Here are some points:
(1.02 0.45 1.20 0.25 0.88 1.97 0.85 1.21 1.08 0.73 0.00 0.72 0.41 0.12 1.17 0.72)
(0.00 0.77 1.66 1.78 0.00 0.90 0.00 1.04 1.29 1.89 0.49 0.67 0.77 1.54 1.23 1.54)
(1.26 0.41 0.70 0.10 1.31 0.44 0.51 1.87 0.20 0.44 0.49 0.00 1.25 0.40 0.00 1.35)
(0.72 0.56 0.90 0.80 0.88 1.04 0.65 0.86 0.83 0.35 0.62 0.66 0.72 0.46 0.88 0.73)
(0.05 0.50 0.18 0.61 1.32 0.00 1.09 1.06 0.73 1.08 1.33 0.59 1.53 0.94 2.08 1.61)
(0.25 0.57 0.00 0.55 1.21 1.04 1.04 1.39 0.11 0.36 0.87 0.00 1.17 0.75 0.76 1.35)
(1.21 1.32 1.61 0.52 0.72 0.80 0.67 0.78 0.52 0.08 0.11 0.66 0.72 0.08 1.09 0.66)
(0.47 0.85 0.00 0.61 0.86 1.14 0.38 1.38 1.39 0.35 0.13 0.82 0.75 0.23 0.91 0.24)
(0.57 1.33 0.00 1.03 1.46 0.00 0.34 1.04 0.54 0.95 2.03 0.00 1.40 0.96 2.04 1.75)
(0.62 0.28 0.55 0.46 0.87 0.69 0.75 0.96 0.63 0.37 0.25 0.60 0.76 0.33 0.93 0.64)
(0.72 0.91 0.62 0.36 0.66 0.80 0.73 0.81 0.87 0.04 0.31 0.52 0.88 0.38 0.83 0.68)
(0.56 0.28 0.58 0.87 1.06 0.46 0.79 0.86 1.00 1.12 0.28 1.08 0.76 1.01 0.86 0.85)
(1.46 0.00 2.84 0.13 0.00 1.94 4.63 2.49 0.00 0.35 1.52 0.00 1.09 0.68 0.00 1.58)
(0.70 0.23 0.61 0.60 0.59 0.95 0.55 0.71 0.53 0.95 0.44 1.13 0.46 0.55 0.76 0.93)
(1.28 0.10 1.46 0.38 1.33 1.43 0.34 1.27 0.11 0.00 0.00 0.00 1.16 0.00 0.00 1.32)
(0.29 0.76 0.99 0.55 1.03 1.04 0.43 0.00 1.75 0.04 0.13 0.48 0.51 0.66 0.82 0.65)
(0.76 0.68 0.81 0.96 0.75 0.20 0.63 1.25 0.83 0.59 0.41 0.56 0.40 0.04 1.13 0.47)
(0.48 0.12 0.49 0.51 0.80 0.00 0.72 0.81 0.82 0.34 0.00 0.71 0.82 0.37 0.95 0.60)
(0.55 0.00 1.32 0.00 1.43 0.21 0.25 0.00 2.38 0.99 0.56 0.66 1.33 1.07 0.98 0.16)
(0.51 0.80 0.19 0.36 0.60 1.87 0.69 1.06 1.09 0.42 0.53 0.75 0.73 0.32 0.87 0.66)
(0.49 1.56 0.14 0.54 0.76 0.45 0.69 0.79 1.04 0.40 0.28 0.82 0.78 0.37 0.78 0.82)
(0.74 0.67 1.01 1.29 0.95 0.37 0.33 0.76 1.02 0.92 0.52 1.40 0.95 0.60 0.98 0.75)
(0.22 0.43 1.15 0.25 0.85 0.53 0.57 0.77 1.09 0.28 0.67 0.73 0.70 0.35 0.90 0.80)
(0.53 0.28 0.85 0.40 0.70 0.20 0.68 0.68 0.68 0.00 0.49 0.90 0.73 0.14 1.02 0.70)
(0.50 0.05 0.78 0.66 0.52 1.37 0.25 0.00 1.71 1.13 0.54 1.08 1.14 0.81 0.95 0.00)
(0.06 0.45 0.21 0.40 0.74 1.49 0.42 0.67 0.66 0.50 0.35 0.97 0.99 0.56 0.74 0.63)
(2.27 1.21 1.63 0.00 0.00 0.91 1.14 0.00 0.00 1.71 2.29 0.92 0.00 1.08 0.08 0.58)
(0.00 0.76 1.55 1.59 0.00 0.19 0.00 0.27 0.00 1.95 0.00 1.82 0.00 2.66 1.36 0.00)
(0.00 1.01 0.00 0.00 3.29 0.00 0.00 0.12 0.17 1.24 2.61 0.00 3.78 1.28 1.37 1.31)
(1.82 1.04 0.40 1.60 0.61 0.00 1.09 0.00 1.67 1.96 0.07 1.81 0.50 0.98 0.66 0.87)
(0.50 0.85 1.17 1.50 1.32 0.41 0.87 0.77 1.59 2.76 1.44 1.68 0.33 2.24 0.71 1.50)
(0.90 0.00 0.61 0.49 1.04 0.25 0.53 0.83 1.01 0.59 0.22 0.74 0.76 0.42 0.88 0.62)
(0.61 0.28 0.26 0.50 0.65 0.00 0.66 0.78 0.91 0.42 0.42 0.74 0.62 0.40 0.80 0.75)
(0.35 0.51 0.00 0.07 1.03 0.21 0.00 0.00 2.14 0.76 0.29 1.05 0.64 0.39 1.00 0.57)
Here are 12 more points, each followed by its number:
(0.71 0.17 0.63 0.41 0.60 0.45 0.83 0.80 0.77 0.29 0.23 0.81 0.90 0.40 0.86 0.89) 0
(0.00 3.07 0.83 1.38 0.00 0.88 0.00 0.64 0.00 2.05 0.14 1.64 0.20 2.74 0.49 0.00) 1
(1.34 0.00 0.28 0.36 1.18 1.56 0.50 1.46 0.00 0.14 0.00 0.00 1.12 0.15 0.00 1.11) 2
(1.04 1.06 0.00 0.92 0.94 0.86 0.00 0.62 0.83 0.58 0.79 0.00 0.95 0.23 1.00 1.09) 3
(0.00 0.94 0.00 0.75 0.68 0.00 0.53 1.15 1.57 1.13 0.65 0.87 1.17 0.34 1.45 0.54) 4
(0.07 0.77 0.00 0.00 2.49 0.00 0.00 0.00 0.06 1.64 2.11 0.09 3.59 1.02 1.19 1.05) 5
(0.57 0.87 0.22 1.01 1.29 0.65 0.64 0.94 0.76 0.12 0.54 0.65 1.19 0.49 0.86 0.52) 6
(0.73 0.54 0.88 0.68 0.87 0.86 0.59 1.51 0.00 0.73 0.74 0.00 1.25 0.65 0.29 1.32) 7
(0.65 0.12 0.61 0.36 1.24 0.68 1.04 1.93 0.00 0.59 1.20 0.00 1.48 0.65 0.14 1.60) 8
(1.42 0.78 0.96 0.27 0.00 1.84 1.58 1.26 0.00 0.81 0.69 0.00 0.20 0.76 0.00 1.72) 9
(0.44 0.95 0.56 0.63 0.92 0.34 0.79 1.01 1.13 0.46 0.22 0.44 0.63 0.25 1.04 0.65) 10
(0.18 0.90 0.20 0.90 0.58 0.75 0.28 0.10 0.37 0.74 0.04 0.40 0.28 1.37 0.00 2.25) 11
Which two of these numbered points are nearest to each point below, looking only along the 3 directions in which the first points spread most? Their numbers follow each, nearest first.
(0.33 1.39 0.74 0.06 1.19 1.23 0.00 0.35 0.00 0.29 0.74 0.28 1.85 0.00 0.20 0.93) > 6 3
(1.90 0.00 2.18 0.25 0.00 0.96 2.32 0.94 0.00 0.51 1.31 0.00 0.35 0.52 0.00 1.69) > 9 7
(0.05 1.78 0.00 0.64 1.70 1.23 0.19 1.67 0.00 0.00 1.35 0.00 2.17 0.32 0.00 0.82) > 8 7
(0.71 1.25 0.46 0.61 0.96 1.31 1.07 0.12 1.40 1.25 1.39 1.10 0.83 0.73 0.36 0.38) > 11 4
(0.00 2.22 2.54 2.69 0.00 0.86 0.00 0.00 0.00 2.56 1.07 3.52 0.12 5.54 3.78 0.00) > 1 11
(0.48 1.26 0.19 0.43 0.77 0.07 0.74 0.90 0.35 0.64 0.50 0.66 0.77 0.37 0.90 0.56) > 6 3
(2.38 0.00 2.02 0.00 0.00 1.06 3.31 1.70 0.00 0.44 1.47 0.00 0.66 0.55 0.00 1.74) > 9 8
(0.00 0.89 1.41 2.78 0.00 0.00 0.00 0.57 0.45 2.25 0.44 1.49 0.47 2.75 2.21 0.00) > 1 11
(1.93 0.00 2.47 0.00 0.00 1.04 3.62 1.44 0.00 0.55 2.56 0.00 0.13 0.77 0.00 1.14) > 9 8
(0.66 1.29 0.99 2.67 0.00 0.00 1.45 0.11 1.26 1.39 0.97 2.74 0.21 2.70 0.00 0.00) > 1 11
(0.92 2.70 0.00 1.52 1.01 0.64 0.00 0.00 2.61 0.00 0.95 0.34 0.39 0.65 1.76 1.49) > 4 3
(0.97 0.00 1.90 0.08 0.36 1.24 3.17 2.06 0.44 0.39 1.28 0.00 0.99 0.54 0.00 1.49) > 9 8
(1.62 0.00 2.33 0.31 0.00 1.07 3.88 2.24 0.00 0.27 1.12 0.00 1.09 0.63 0.00 1.81) > 9 8
(0.50 1.07 0.84 0.56 0.96 1.27 0.70 0.82 0.89 0.14 0.20 0.64 0.76 0.49 0.83 0.90) > 0 10
(0.06 0.51 0.68 0.07 0.58 0.83 0.32 0.57 0.44 0.53 0.93 0.60 1.08 1.08 1.66 0.38) > 3 6
(0.97 0.00 0.79 0.54 0.55 2.12 0.28 0.77 0.96 0.50 0.67 0.45 1.04 0.00 0.88 0.47) > 0 10
(0.90 0.41 0.37 0.91 0.79 0.54 0.72 0.89 1.18 0.98 0.95 0.87 0.74 0.82 0.87 0.88) > 11 10
(1.55 0.00 1.72 0.23 0.08 1.04 3.61 2.22 0.46 0.28 1.26 0.00 0.84 0.50 0.00 1.74) > 9 8
(0.57 0.48 0.45 0.43 0.74 0.07 0.60 0.87 0.89 0.48 0.31 0.58 0.73 0.32 0.80 0.70) > 10 0
(0.11 1.72 0.60 1.55 1.07 1.07 1.01 0.25 1.18 0.00 1.08 1.20 0.65 1.03 0.00 0.52) > 11 10
(0.57 0.00 0.01 2.27 0.81 0.91 0.60 1.44 0.60 1.79 0.02 0.74 0.47 0.92 0.63 0.00) > 11 10
(0.23 0.75 0.39 0.56 0.83 0.84 0.83 0.45 1.75 1.12 0.90 0.95 0.82 0.64 0.67 0.64) > 11 4
(0.00 1.11 0.03 0.66 0.56 0.84 0.32 0.51 1.34 0.18 0.94 0.33 0.52 0.42 0.71 1.11) > 6 10
(0.00 2.05 0.00 0.00 3.56 0.00 0.00 0.33 1.29 1.80 2.80 0.00 4.06 1.19 1.52 2.00) > 5 8
(0.00 1.97 0.00 0.43 1.84 0.00 0.38 1.23 0.24 0.26 1.08 0.11 2.00 0.60 1.04 0.93) > 3 6
(0.61 1.04 1.58 2.14 0.00 0.00 0.21 0.15 0.81 2.57 0.73 1.45 0.14 2.57 1.23 0.01) > 1 11
(2.47 0.00 2.40 0.65 1.38 2.15 2.33 2.27 0.00 0.00 0.00 0.00 1.33 0.00 0.00 1.83) > 9 2
(0.62 1.69 0.54 2.77 0.00 0.00 1.21 0.00 1.45 3.10 0.00 1.72 0.15 1.66 0.46 1.46) > 1 11
(1.00 0.61 1.07 0.31 0.73 1.47 0.69 0.85 1.29 0.20 0.52 0.57 0.80 0.51 0.92 0.73) > 0 10
(1.66 0.87 1.96 0.25 0.52 0.88 2.27 1.50 0.00 0.00 0.23 0.00 1.11 0.00 0.15 1.49) > 9 2
(0.44 0.61 0.59 1.07 1.11 0.29 1.25 1.18 0.59 0.75 1.23 0.69 1.06 0.78 1.27 1.13) > 7 11
(0.00 1.13 0.00 0.12 2.57 0.00 0.05 0.19 1.11 0.28 1.65 0.52 2.77 0.93 0.90 0.45) > 5 3
(0.96 0.00 2.12 1.74 1.44 0.43 1.83 0.98 1.96 4.51 1.31 2.62 0.00 3.82 0.25 2.25) > 1 11
(0.52 0.65 1.40 1.58 1.30 0.00 1.59 1.01 1.01 3.08 1.19 2.07 0.06 2.85 0.63 1.88) > 1 11
(3.58 1.30 1.48 0.00 0.00 1.83 1.41 0.00 0.00 0.62 3.42 0.74 0.00 0.89 0.28 1.61) > 9 7
(0.00 0.67 0.00 0.02 1.83 0.70 0.54 1.04 0.92 1.18 1.31 0.00 1.87 1.11 1.84 1.88) > 5 3
(0.85 0.46 1.19 1.32 1.07 0.06 0.76 0.77 1.68 2.29 0.82 1.75 0.41 1.96 0.88 1.33) > 1 11
(0.00 0.16 1.87 2.53 0.29 0.74 0.00 1.13 1.34 2.51 0.81 0.49 0.64 1.90 1.32 1.86) > 1 11
(4.12 2.03 2.61 0.00 0.00 2.38 0.99 0.00 0.00 1.66 4.28 1.24 0.00 1.09 0.10 1.54) > 9 7
(3.47 1.90 2.23 0.00 0.00 1.35 0.80 0.00 0.00 0.68 3.38 0.88 0.00 0.93 0.39 1.47) > 9 7
(0.19 1.04 1.10 1.10 0.00 1.39 0.10 0.48 0.38 1.72 0.70 1.62 0.66 1.97 1.21 0.00) > 1 11
(0.08 1.26 2.04 2.35 2.38 0.70 1.79 0.50 2.10 0.00 1.56 1.83 1.26 1.90 0.00 0.00) > 11 4
(0.44 1.45 0.35 1.14 0.88 1.57 0.55 1.27 0.95 0.15 0.56 1.12 1.14 0.41 0.96 0.00) > 10 0
(4.10 2.68 3.11 0.00 0.00 1.79 0.84 0.00 0.00 1.07 5.03 1.33 0.00 1.12 0.25 1.82) > 9 7
